Turns in one plane each, and the order they were made in; the first pair answered:
turn R:
[ -6.7  -4.8  12.9   2.7  -3.8   3.9  -8.4  -3.8 -18.1  -0.7  11.6  -2.3
  -3.7  20.2 -26.1] => [ -1.6  -0.5   4.6  10.3  -6.6   5.0 -11.5  -1.9 -10.3   3.0  15.6   3.9
   1.2  22.2 -22.5]
[-15.3   3.7  14.4  -2.8  -8.5  -4.2 -10.3 -12.2  -9.2  -7.8   1.6  18.6
  -5.8 -12.2 -21.4] => [-10.9   1.2  14.6  -4.9   3.3 -10.2   1.6  -4.9 -16.3 -14.7 -11.1  13.5
   6.4   4.3 -27.3]
[  3.7  23.2  -2.9  -5.9  13.8   2.1  -3.9 -19.9  11.4  23.1   1.2  -7.5
  14.8  14.4  13.9] => [ -2.4  19.1  -1.9 -15.7  15.1   7.0 -10.2 -25.5  10.8  19.9   5.4  -5.9
   3.8   1.7  15.7]
turn G:
[  4.7   1.5  -5.8  -9.6   9.5  -5.7   1.9  -6.8  -2.3  11.5   0.4 -14.1
  -4.6  -3.2  12.7] => [  8.8   3.6 -11.6   0.8  10.5  -8.8   4.3   0.8   0.0   6.2  -1.1  -9.6
   5.8   7.6  10.3]
[ -3.9   5.4   8.3 -16.4  24.8   6.9   5.3  -1.0   2.1   8.8 -19.8  -8.2
  -3.4  19.9  17.7] => [ -1.9  10.6   0.1  -6.5  16.1   5.1  -7.3  -3.4  13.2  20.8 -10.6  -3.9
  -6.5  17.0  26.5]
[ -4.4   6.1   2.6   6.8   0.6   2.7  -4.0  12.4   3.1 -15.2  -3.9   0.9
   2.1   8.1 -11.5] => [ -7.0   8.4   2.2  -6.7  -0.6   7.4  -9.4   0.1   5.6  -8.9   3.4  -1.2
 -11.4 -11.4  -2.5]
turn D:
[ 12.1  -1.7 -12.9   9.4   7.9   2.7 -17.4  -8.6  18.3  18.6   5.9 -16.6
   7.0 -11.9  17.3] => [  1.0  -0.1  -6.9   7.0  -2.4   9.4 -21.9 -12.4  13.1   7.9  11.5  -7.2
  -6.6 -33.0   6.9]
[ 10.1  -3.2 -13.0  -4.3   6.6  -5.0  -9.9 -10.7  15.6  20.7   5.8  -7.8
  -3.7   4.7  22.2] => [ -3.9  -3.6  -4.8 -10.2  -1.4   4.6 -10.4 -14.2  12.9  12.9  12.3   1.7
 -15.3 -18.5  14.7]
[ -6.5   2.6 -12.8  15.9 -14.3   6.1 -15.6 -15.6   8.5   6.0  16.2   5.4
  -0.3 -15.0  14.7] => [-17.1   0.7  -4.0  13.1 -18.2  11.4 -10.8 -11.4  -2.8 -11.6  12.6  14.2
  -0.7 -20.1  -2.7]
turn B:
[ -7.8  -9.6  -3.2   2.9  -6.6   5.7  -1.0 -11.5   2.3  -5.3  -2.9   8.8
 -16.4   9.8   2.4] => [ -5.5  -4.4  -4.2   3.3  -7.2   3.6  -3.0 -13.4   3.1  -5.8  -2.9   5.1
 -12.2   3.8   6.9]
[-14.5   0.4  -9.2   7.4 -10.8   5.6 -12.2  -5.9   4.6   4.3  13.6  19.4
 -12.3 -21.2   3.2] => [ -4.4   2.7  -9.3   1.2  -6.8   2.8 -14.7 -10.2   9.8  13.6  13.4   4.6
 -10.4 -17.9  14.9]
[  2.6  -5.1   8.2 -29.1  14.2  14.4   6.0  -7.2 -11.2   3.1  -2.6 -22.2
 -12.1 -10.9   6.2] => [  1.4  -7.2  15.6 -30.8  10.8  11.4   8.3  -4.5 -16.5  -0.6  -4.0 -18.1
 -11.1  -8.1  -3.4]
[ -9.3   0.7   9.8 -22.0  -1.2   8.8 -10.1   0.6  -3.5  -5.9  12.9   0.5
 -15.6 -31.3  -2.0] => [ -6.0  -0.8   8.2 -24.8   1.6   8.5 -13.9  -1.3  -3.0  -0.4  12.8   1.0
 -15.5 -25.7   3.5]
Now pairs of rows:
(2 to 3 turns a pair)
[-12.6  10.1   0.8 -33.8  10.3  11.4  -8.6  -9.8 -12.2   0.6  10.8   7.4
 -28.5 -33.1   5.6] => [ -9.2   3.5   7.9  -8.2  13.5  -1.0  19.9  19.4 -29.0 -30.1 -10.3   9.5
  11.2  16.5 -25.5]
D, G, G
[-20.0  36.7  28.1  -8.4  -2.3  -3.3  12.0   9.7 -15.7 -29.6 -16.6  12.2
 -11.6  -3.2 -14.7] => [ -1.3  37.5   9.5 -28.0  15.7  -4.1  -0.8  -6.5  -3.1  10.7 -17.9 -17.8
 -24.1  -4.5  31.8]
D, D, G
[ 14.4  18.6 -34.1  16.5  -0.1 -12.9   5.2 -20.5  15.6  -1.4   2.3  -3.9
  -0.7   9.3   7.2] => [ -5.7  14.9 -17.4   7.6 -11.8  -6.6  12.6 -16.6  -0.4 -28.6   0.7  13.2
  -9.2 -10.7 -20.0]
D, D, D
[ -5.4  17.1 -16.5  42.8 -27.9  -3.7 -20.0  -5.8  15.7  -1.1  36.5  38.3
   8.8  -5.7  -3.3] => [-19.3  14.9  -1.9  -3.4 -20.7  11.6 -22.7 -22.8   6.7  -0.6  38.2  24.3
 -25.4 -49.5  -1.7]
G, G
[ 13.3  -1.2  24.3 -33.8  28.2  -5.4  15.1  -7.5  -2.7   5.3 -19.6 -44.1
  -7.0   3.0  15.8] => [ -6.9   0.9  39.7 -22.1  11.3  -0.5  28.8  10.7 -20.2 -31.8 -19.6 -16.1
  -6.3  -3.2 -27.7]
B, B
[-20.8   2.0  11.6 -20.2   3.9   8.6  12.3   2.9 -21.3 -18.8  -6.9  -7.3
 -17.4 -10.8 -18.7] => [  5.6   2.4 -15.2  -8.2  16.1  -2.1   3.4  -5.1   0.7  21.7  -4.0 -28.0
   0.4  11.4  22.8]
D, D, D
[-14.1 -14.1  13.9 -14.7  10.7  11.2  11.5   1.7 -16.5  -6.2  -4.2   3.5
  18.4  -2.8 -17.3] => [  3.5 -11.5  -2.4  -7.8  16.3   1.6  -0.2  -1.5  -2.3  17.1  -3.9  -5.6
  30.1  12.0   7.8]
D, D
